In the data rows, 128 means zero.
Here are some points, each followed by its number:
array([124, 185, 102, 255, 083, 198, 177, 227, 000, 159, 102, 190, 014, 255, 101, 117, 135, 178, 116, 207, 204, 025,
       088, 094, 138, 055]) 0
array([093, 188, 006, 068, 087, 025, 128, 000, 149, 000, 050, 034, 245, 053, 060, 047, 132, 216, 121, 072, 043, 139,
       126, 107, 158, 185]) 1
array([152, 107, 111, 152, 144, 104, 129, 145, 133, 142, 091, 151, 112, 125, 124, 142, 132, 135, 147, 094, 115, 140,
       156, 130, 133, 104]) 2
array([078, 026, 180, 148, 098, 243, 066, 128, 111, 108, 045, 175, 108, 063, 178, 092, 094, 080, 166, 021, 137, 226,
       241, 197, 073, 106]) 3
array([158, 182, 106, 117, 135, 121, 118, 150, 185, 074, 145, 103, 154, 148, 098, 168, 150, 143, 123, 148, 139, 107,
       140, 120, 165, 149]) 4
array([153, 082, 125, 178, 162, 102, 149, 169, 089, 114, 116, 149, 086, 135, 129, 163, 122, 137, 159, 084, 119, 146,
       163, 109, 101, 087]) 5
array([147, 174, 105, 106, 178, 123, 084, 074, 123, 100, 154, 122, 184, 103, 141, 117, 163, 161, 119, 110, 113, 128,
       131, 170, 154, 120]) 6
array([118, 095, 131, 107, 124, 126, 114, 125, 158, 125, 145, 110, 156, 093, 153, 131, 123, 125, 137, 134, 138, 142,
       110, 149, 116, 146]) 7
array([194, 132, 087, 134, 135, 199, 106, 176, 107, 141, 206, 092, 144, 213, 109, 149, 165, 135, 148, 123, 110, 068,
       211, 113, 107, 052]) 8
array([134, 182, 090, 051, 213, 188, 035, 182, 022, 212, 220, 147, 211, 178, 199, 023, 159, 170, 034, 196, 173, 017,
       098, 215, 089, 007]) 9
array([112, 189, 206, 142, 133, 134, 127, 085, 165, 103, 224, 059, 154, 086, 140, 098, 070, 117, 123, 179, 186, 126,
       136, 131, 168, 198]) 10
array([189, 168, 068, 117, 184, 044, 128, 160, 059, 198, 154, 222, 081, 176, 082, 079, 179, 150, 109, 130, 187, 076,
       015, 080, 179, 187]) 11
array([120, 180, 112, 164, 126, 136, 137, 119, 148, 132, 138, 142, 137, 184, 142, 152, 102, 150, 129, 148, 116, 041,
       125, 105, 148, 142]) 12
array([106, 136, 145, 137, 128, 144, 125, 142, 152, 166, 137, 162, 178, 148, 119, 113, 099, 147, 067, 157, 126, 098,
       083, 123, 114, 152]) 13
array([152, 080, 136, 121, 095, 136, 092, 086, 137, 129, 098, 137, 115, 121, 169, 134, 105, 116, 145, 075, 118, 149,
       115, 190, 129, 163]) 14
array([199, 121, 166, 122, 151, 125, 134, 086, 135, 125, 154, 179, 153, 200, 114, 172, 164, 142, 132, 160, 109, 072,
       094, 181, 109, 110]) 15
array([099, 046, 208, 118, 088, 190, 078, 100, 105, 145, 097, 193, 133, 090, 181, 099, 139, 095, 171, 050, 157, 255,
       116, 148, 103, 107]) 16
array([109, 118, 096, 165, 142, 136, 097, 165, 109, 153, 095, 175, 119, 106, 139, 135, 093, 134, 108, 130, 142, 157,
       156, 099, 150, 103]) 17
array([145, 108, 161, 123, 045, 093, 165, 078, 155, 114, 097, 092, 096, 093, 101, 111, 105, 086, 154, 115, 130, 125,
       092, 110, 157, 188]) 18
array([133, 145, 120, 137, 122, 094, 132, 180, 135, 187, 129, 137, 120, 133, 115, 119, 105, 161, 129, 187, 155, 124,
       145, 124, 127, 096]) 19
array([141, 081, 104, 123, 133, 104, 118, 131, 178, 073, 144, 057, 132, 123, 097, 150, 180, 159, 111, 153, 147, 111,
       187, 112, 194, 137]) 20
array([209, 100, 159, 174, 145, 058, 198, 156, 197, 152, 122, 000, 010, 087, 097, 175, 153, 110, 135, 134, 118, 192,
       185, 160, 112, 105]) 21
array([097, 139, 126, 154, 139, 142, 107, 142, 104, 183, 133, 139, 107, 136, 127, 135, 139, 151, 092, 118, 148, 095,
       103, 116, 139, 097]) 22
array([091, 091, 108, 146, 105, 142, 126, 108, 130, 171, 083, 151, 136, 080, 101, 096, 131, 102, 183, 050, 153, 176,
       123, 142, 112, 112]) 23
array([172, 099, 152, 132, 106, 150, 121, 077, 135, 154, 074, 164, 087, 119, 142, 113, 112, 109, 134, 086, 136, 146,
       144, 177, 138, 116]) 24
array([124, 122, 097, 150, 134, 122, 131, 130, 119, 114, 150, 144, 156, 167, 110, 147, 173, 133, 111, 083, 094, 100,
       095, 093, 139, 132]) 25
array([177, 106, 118, 184, 124, 124, 134, 186, 095, 153, 096, 175, 074, 146, 143, 142, 247, 105, 124, 080, 093, 200,
       203, 101, 099, 116]) 26
New points follow, each followed by the numbers of its three nearest points above by angle, nearest first.
array([077, 167, 152, 124, 110, 231, 070, 089, 100, 000, 118, 205, 065, 197, 175, 255, 122, 072, 093, 181, 089, 145,
       045, 071, 100, 078]) -> 0 15 12
array([136, 150, 093, 149, 072, 000, 227, 156, 234, 079, 117, 087, 130, 092, 073, 255, 062, 078, 170, 204, 121, 232,
       128, 002, 172, 219]) -> 18 4 21
array([078, 176, 181, 067, 199, 110, 168, 087, 171, 090, 174, 076, 134, 064, 136, 102, 088, 050, 102, 189, 156, 118,
       090, 103, 185, 197]) -> 10 18 7
array([109, 143, 092, 116, 088, 118, 130, 150, 155, 153, 133, 062, 150, 122, 097, 093, 096, 083, 093, 129, 106, 196,
       163, 126, 153, 163]) -> 1 18 10
array([123, 184, 145, 043, 151, 099, 142, 141, 149, 170, 236, 112, 146, 156, 166, 090, 079, 123, 128, 096, 161, 140,
       090, 176, 077, 126]) -> 9 10 7
array([131, 145, 123, 162, 081, 145, 180, 145, 169, 196, 107, 171, 073, 164, 167, 152, 094, 128, 148, 117, 124, 129,
       149, 164, 069, 112]) -> 24 19 0
array([068, 148, 127, 104, 132, 091, 125, 149, 099, 166, 153, 151, 113, 108, 138, 066, 093, 167, 107, 173, 152, 110,
       075, 117, 088, 172]) -> 13 11 19
array([082, 103, 085, 124, 093, 119, 178, 078, 152, 092, 130, 090, 188, 168, 147, 109, 112, 093, 126, 132, 097, 092,
       114, 130, 144, 166]) -> 1 18 12
array([119, 082, 133, 059, 144, 137, 089, 143, 092, 125, 145, 166, 132, 062, 171, 050, 103, 102, 154, 094, 155, 201,
       077, 124, 119, 142]) -> 16 7 23
array([056, 124, 124, 129, 147, 111, 131, 140, 102, 151, 122, 144, 187, 119, 120, 125, 119, 112, 180, 121, 096, 128,
       114, 123, 108, 139]) -> 23 7 25
array([083, 175, 125, 102, 116, 112, 112, 128, 078, 184, 104, 143, 147, 105, 156, 082, 087, 135, 094, 162, 145, 116,
       164, 161, 090, 133]) -> 9 19 13
